One turn moves every row onto another: examples first, then more rows asked
k102: [-15,56,24,15,5,16,19,9,14,-18,27,-4,19,-17,-18,13,2]
k11: [-17,-1,5,8,21,50,36,-11,-22,-14,10,-22,10,-5,-11,20,-14]
k199: [7,39,25,4,-32,-16,-25,8,29,-4,24,10,14,-3,-6,-21,10]
k409: [-8,-55,-11,-23,9,16,25,-3,0,8,-25,-20,-6,-6,12,4,-3]
k151: [-4,-12,-30,-1,10,-23,-5,16,16,22,-8,6,-32,15,15,-16,7]
k85: [-4,39,23,20,12,-2,9,8,12,-40,27,-1,20,6,-9,10,13]
k162: [25,26,-6,-7,-22,1,30,-7,12,-8,41,9,37,9,-18,9,-22]
k171: [2,52,17,13,5,19,8,16,6,-29,33,-8,19,6,-24,8,-3]
k609: [1,-11,3,-27,15,11,19,-36,-22,6,1,-13,-38,15,35,-5,5]
k660: [-28,-50,-4,-20,-7,8,20,-4,5,19,-22,-14,2,-21,17,3,6]
k108: [24,14,-15,17,-33,2,-21,22,7,33,15,25,-1,8,-21,-6,-9]
k647: [18,-23,13,-26,-25,-9,-36,11,7,29,-18,4,-5,-5,16,-19,9]
k882: [-25,-5,12,27,18,42,26,-7,-18,-18,4,-12,3,-9,-11,24,11]
k992: [4,-22,12,-17,-36,-20,-28,14,20,25,-13,4,-5,-10,18,-20,19]
k97: [-10,-51,-17,-26,15,4,21,0,7,16,-26,-20,-2,-18,18,-2,-6]
k515: [22,-38,6,-22,-23,-14,-26,12,15,22,-21,-5,-10,7,16,-19,11]
k382: [-8,-16,-4,-20,14,18,14,-29,-25,3,-3,-11,-32,14,38,-5,10]
k788: [0,54,14,9,15,18,13,25,-1,-20,28,-12,18,-11,-14,13,-4]
k161: [15,13,-20,16,-26,0,-24,29,6,34,22,24,-2,18,-18,0,-8]
k920: [-19,-4,-2,4,16,49,27,-17,-25,-10,12,-21,8,-20,-9,10,-14]
k620: [19,19,19,-29,10,19,53,-1,-22,-2,17,-18,5,-1,12,34,8]
k236: [29,12,13,-30,3,16,53,-2,-20,2,22,-22,-1,-7,5,26,1]
k9: [-37,-1,9,4,13,44,36,-13,-11,-3,3,-12,10,-19,-2,23,-5]
k430: [21,-42,22,-11,-23,-17,-15,16,22,15,-22,6,-1,-4,2,-6,18]
k512: [-12,-62,-5,3,4,13,25,-15,6,-4,-21,-5,-1,-13,-1,5,3]
k643: [13,35,4,-8,-20,-25,-33,8,24,-12,27,7,21,6,1,-26,-1]
k492: [-8,-9,-26,-7,16,-24,-9,13,14,22,-9,8,-36,24,20,-12,-2]
k238: [22,12,32,5,-30,-19,-34,-1,24,-18,14,15,22,12,0,-14,18]
k857: [24,18,-14,-4,-29,-1,28,0,3,-3,48,0,34,3,-26,7,-21]
k742: [24,27,15,-5,-23,-20,-36,13,26,-11,20,6,11,16,-5,-25,7]

k882 turns into k85
k161 turns into k492
k788 turns into k643
Now these:
k102 turns into k199
k171 turns into k742
k108 turns into k151

One turn moves every row onto another: examples first, then more rows asked
k652: [-10,-22,6,28,59,6,11,23,-13,-5,-55,-1,3,-8,-9,22,-10,33,-13,19,8,35,-16,9,-3,-4,-6,35,20,-9,-20,-6,-33,-26,-22,-6,-11,-29,17,-38,13,20,39,8,17,4,-9,9,-3,42,0,-27,22,0,-17]
k554: [-21,-20,-3,32,1,49,16,25,-8,13,24,-16,-14,-13,6,7,-5,8,-10,2,-10,-23,5,-25,1,-10,-23,-19,15,-29,7,32,-19,19,47,-25,-19,-2,40,-9,-24,27,-15,-28,7,-67,-31,19,-22,-3,-14,-26,30,13,18]
k614: [-30,-26,-23,-21,11,35,27,-10,12,13,8,28,4,-21,7,26,-36,18,-13,-25,-32,-1,15,31,-50,18,-24,-3,22,-20,48,26,-20,-7,26,18,-24,13,6,1,15,36,3,-8,-27,-31,2,10,-12,-6,29,7,9,-1,21]
k266: [-28,-14,1,18,2,44,28,10,-5,7,33,-22,-15,2,-4,-3,0,17,-13,0,-9,-32,-6,-24,5,4,-13,-32,30,-43,0,24,-22,19,34,-10,-35,-4,47,-19,-25,20,-2,-52,3,-43,-34,17,-14,-7,1,-19,13,15,17]
k534: [24,-41,3,18,25,36,34,11,-6,-12,-15,-22,4,10,-17,5,-7,-23,-14,12,20,3,-44,37,-9,2,-5,5,28,-10,-15,5,4,-37,-50,-30,-42,-5,39,-30,-4,43,6,13,-13,-1,11,-4,-3,4,21,7,24,18,-51]
k916: [-23,-27,-14,-25,8,20,17,4,19,20,15,39,9,-14,15,13,-37,4,-17,-17,-41,-9,5,42,-17,18,-34,7,32,-12,51,19,-10,8,23,15,-15,27,20,2,-7,47,-9,-7,-32,-24,-17,2,-10,-4,27,8,1,2,38]
k327: [-3,-28,-11,-4,-5,7,8,10,5,-10,5,-60,-22,-19,28,12,-47,-35,-3,2,-31,3,-17,-15,11,27,19,20,-1,-26,3,26,-22,31,-37,25,5,-6,-1,-35,9,19,9,-9,-10,-57,-44,-3,-24,-14,-29,-14,-2,24,20]
k627: [-10,-32,1,37,5,14,39,-1,1,-18,7,9,18,16,-31,6,-3,6,-56,15,12,20,-51,2,-8,-20,14,45,55,8,-7,-5,-31,25,42,-17,-13,-4,36,-36,15,4,14,-11,-5,-22,11,-16,-29,29,0,-11,11,34,-7]
k865: [30,-28,-1,16,29,44,22,6,2,3,-11,-15,-2,21,-24,1,17,-15,-39,12,11,-13,-38,37,-4,12,-1,35,55,-18,-3,1,-2,-16,-49,-43,-21,-2,33,-47,13,7,-3,-4,-15,-1,21,-5,-5,13,21,3,32,5,-40]
k695: [-6,-23,-4,25,33,-1,4,29,-17,10,-35,-6,13,17,-26,35,-7,30,-26,18,4,11,-24,16,-16,7,-13,43,36,-22,-18,-20,-33,8,-16,-13,8,-28,4,-34,31,11,26,-1,27,11,5,-6,-9,45,14,-27,13,7,-30]
k227: [-34,-26,13,-20,9,6,20,3,5,14,-1,-10,1,-19,16,8,-15,-12,-1,-9,-14,-15,19,60,1,32,-36,-27,12,12,-3,-4,42,-25,-6,-1,-18,29,-2,-24,3,-24,4,34,17,-19,-23,23,-34,-19,10,-22,20,-6,19]
k457: [-24,-6,-12,12,4,-13,20,12,-36,-6,-3,11,-4,20,8,22,-16,-15,23,0,-21,27,-22,12,42,22,-10,2,33,-24,6,31,13,6,-5,29,-37,-25,3,-22,17,-27,-5,21,-6,1,-64,-10,-51,-3,-21,15,24,-17,6]
k965: [10,-20,-5,33,7,33,24,-2,-9,-1,-24,-1,36,7,-5,2,-15,14,19,4,17,-14,-15,-3,-19,-12,8,22,-16,3,24,6,-7,-13,-8,33,-18,9,36,-59,31,23,37,-7,3,4,22,-17,9,34,31,-2,35,38,-35]
k722: [-30,-23,-18,15,42,8,-16,28,-22,7,-47,-6,9,-1,-9,21,-13,19,-29,34,-1,32,-18,20,1,-2,-10,47,27,-1,-17,-3,-28,3,-31,2,-1,-21,8,-34,25,1,33,-2,22,11,-5,-11,-9,40,5,-13,13,-5,-41]
k321: [-8,-23,-6,6,-6,-3,10,31,-19,4,-9,13,-16,22,19,10,-25,-20,16,12,-36,14,8,18,39,20,-8,-7,19,2,24,25,16,7,0,32,-24,-5,6,-18,0,-13,-35,27,-14,6,-68,-16,-30,-7,-20,17,16,-18,4]
k818: [-18,-36,3,17,-8,38,15,15,0,1,22,-10,-16,5,13,-6,-17,22,-14,13,-20,-20,20,-22,9,-2,-15,-24,9,-34,11,17,-8,13,45,-23,-17,10,26,-6,-19,13,-23,-32,14,-45,-52,18,-2,-6,-5,-16,18,4,34]
k770: [14,-28,-14,20,34,33,-3,7,6,3,-30,8,32,18,-28,11,-14,11,3,8,17,-24,-13,-19,-22,-21,15,41,-1,-11,19,10,-4,3,-27,4,-19,11,21,-59,42,3,22,-14,28,6,27,-17,-11,29,32,10,26,24,-22]
k494: [-14,-14,9,-16,6,-10,34,3,6,13,12,-11,14,-27,8,14,-20,-17,7,1,-2,-29,-5,54,-7,12,-44,-20,6,15,-4,-2,24,-32,-9,-10,-16,38,1,-24,5,-30,0,20,-1,-7,-20,29,-47,-23,20,-23,10,-5,17]
k173: [18,-9,-26,31,18,25,19,-6,29,11,-9,-35,12,52,-24,0,-22,-27,-22,-20,15,-5,-9,5,-22,-28,-17,49,41,-17,-6,-4,-13,-7,-30,-4,11,-10,20,-33,8,-14,20,7,4,-1,-3,-28,11,45,6,-8,34,36,-6]
k379: [-7,-9,6,20,10,-17,7,16,-30,-3,1,3,-10,-1,17,23,-30,-26,17,-16,-35,20,8,21,34,29,-2,1,25,-24,8,9,11,13,3,30,-24,-15,1,-18,8,-16,-19,40,-12,-6,-62,-6,-41,-7,-26,15,15,-21,14]
k744: [-6,-27,-8,-16,-2,-1,-9,10,-8,-26,-7,-34,-24,-11,39,21,-36,-27,-12,-5,-43,-3,-20,2,20,26,14,20,6,-13,4,25,-4,32,-29,11,4,17,3,-16,-8,31,-3,-28,-5,-61,-52,3,-25,-7,-18,-20,-2,23,29]
k226: [-10,-18,-7,11,-1,13,5,0,2,-9,-3,-43,-22,-10,38,6,-34,-20,-9,-19,-37,5,-20,-12,13,24,18,15,-10,-19,13,7,-7,41,-20,18,8,10,11,-19,-3,13,0,-6,2,-65,-50,-9,-37,-25,-27,-27,-4,31,23]
k124: [19,-9,-12,23,27,19,7,-5,24,-10,-12,-58,8,34,-28,11,-30,-25,-19,-19,15,3,-1,4,-10,-25,-14,56,40,-23,-10,11,-11,10,-33,-26,2,-19,21,-28,0,-27,1,-7,-2,-6,-14,3,21,35,3,4,27,46,2]
k777: [-2,-16,11,49,13,4,55,3,-2,-23,7,-1,20,12,-39,19,-8,0,-19,0,24,15,-52,3,-2,4,4,46,33,21,-13,-9,-19,2,37,-20,-16,-3,43,-34,13,33,32,6,-4,-25,10,-14,-16,23,0,-5,5,40,-3]
k932: [15,-16,-15,32,17,15,27,-13,30,-5,-28,-51,12,24,-24,-2,-30,-6,-13,-19,22,9,-15,18,-6,-21,-22,55,33,-31,-10,2,-15,-3,-24,1,-6,-16,48,-26,12,-7,28,23,-7,-13,-24,3,36,24,4,5,39,36,6]
k740: [-31,-15,-4,-28,7,-9,36,16,11,3,3,-7,6,-6,6,16,-16,-15,-3,-16,2,-22,-1,57,8,19,-41,-39,19,14,-6,12,29,-29,-21,3,-18,20,-3,-39,2,-34,15,15,11,-9,-6,25,-28,-17,20,-22,19,12,28]
k641: [-21,-24,7,28,-5,48,13,14,-8,13,32,-12,-19,-14,1,-1,-24,9,-12,-13,-27,-36,14,-21,-11,18,0,-29,16,-27,9,21,-6,18,46,-7,-33,6,44,-14,-22,25,-16,-27,9,-51,-38,15,-7,-4,-11,-15,12,7,15]
k628: [-42,-26,-23,-8,20,33,38,5,10,30,17,40,23,-13,6,17,-42,22,-16,-20,-33,2,-7,44,-35,16,-41,-7,16,-24,53,33,-22,-2,2,8,-34,4,5,-15,10,41,7,-22,-15,-23,-14,4,-21,2,36,1,7,13,27]
k582: [-9,-25,-2,31,25,4,36,12,-14,-16,5,0,16,25,-44,14,-14,-8,-46,4,11,1,-58,3,-8,-19,12,50,57,4,-21,8,-3,2,23,-12,-17,7,29,-48,24,15,10,-1,8,-27,27,-32,-22,30,4,-11,10,26,-29]
k530: [-18,-18,7,-22,-3,-7,27,15,-7,-3,10,-6,15,-3,22,22,-25,-2,3,6,-18,-26,15,51,11,25,-35,-18,2,21,-12,-7,27,-24,2,-2,-19,51,-13,-26,3,-20,-4,5,16,-22,-27,18,-34,-21,24,-21,11,11,33]
k220: [-21,-40,-11,-6,22,23,23,-8,6,21,16,35,12,-30,20,24,-35,13,-23,-27,-43,-4,16,40,-38,22,-34,-17,6,-25,40,22,-10,-7,9,8,-22,24,21,-13,0,42,-8,-3,-19,-33,-14,1,-37,-6,31,5,2,5,23]
k224: [-18,-12,-24,1,-3,8,10,5,1,-14,-5,-44,-15,-4,17,6,-38,-24,-2,-22,-19,8,-40,-15,27,21,22,15,-12,-25,26,24,-13,37,-43,9,9,-4,5,-32,4,13,9,-34,-2,-51,-38,0,-19,-16,-22,-25,-5,22,25]
k891: [30,-37,-15,7,17,38,28,13,-14,0,0,-5,19,25,-20,12,4,-20,-32,17,14,6,-27,33,1,6,-1,13,44,-9,-19,-2,4,-38,-45,-37,-35,2,31,-47,-13,5,-12,-2,-20,10,31,-9,-26,6,22,1,22,12,-39]
k810: [-4,-26,-17,14,-2,45,5,11,5,-3,-9,9,46,4,-13,3,-31,4,16,-4,7,-31,-18,-6,-27,-9,-4,38,3,-4,20,0,-2,9,-17,10,-10,16,25,-48,31,2,25,-13,18,10,36,-10,6,44,46,6,21,35,-25]
k802: [-25,-6,2,7,0,6,31,27,-35,-2,-22,2,-8,11,8,24,-15,-18,27,-4,-20,28,9,18,32,24,-5,9,23,-5,12,10,9,11,-9,41,-28,-14,8,-25,12,-15,-30,33,-12,-7,-59,-8,-54,6,-22,5,20,-28,1]

k965 turns into k534
k379 turns into k226
k916 turns into k530
Now these:
k740 turns into k457
k722 turns into k124
k614 turns into k494
k865 turns into k695

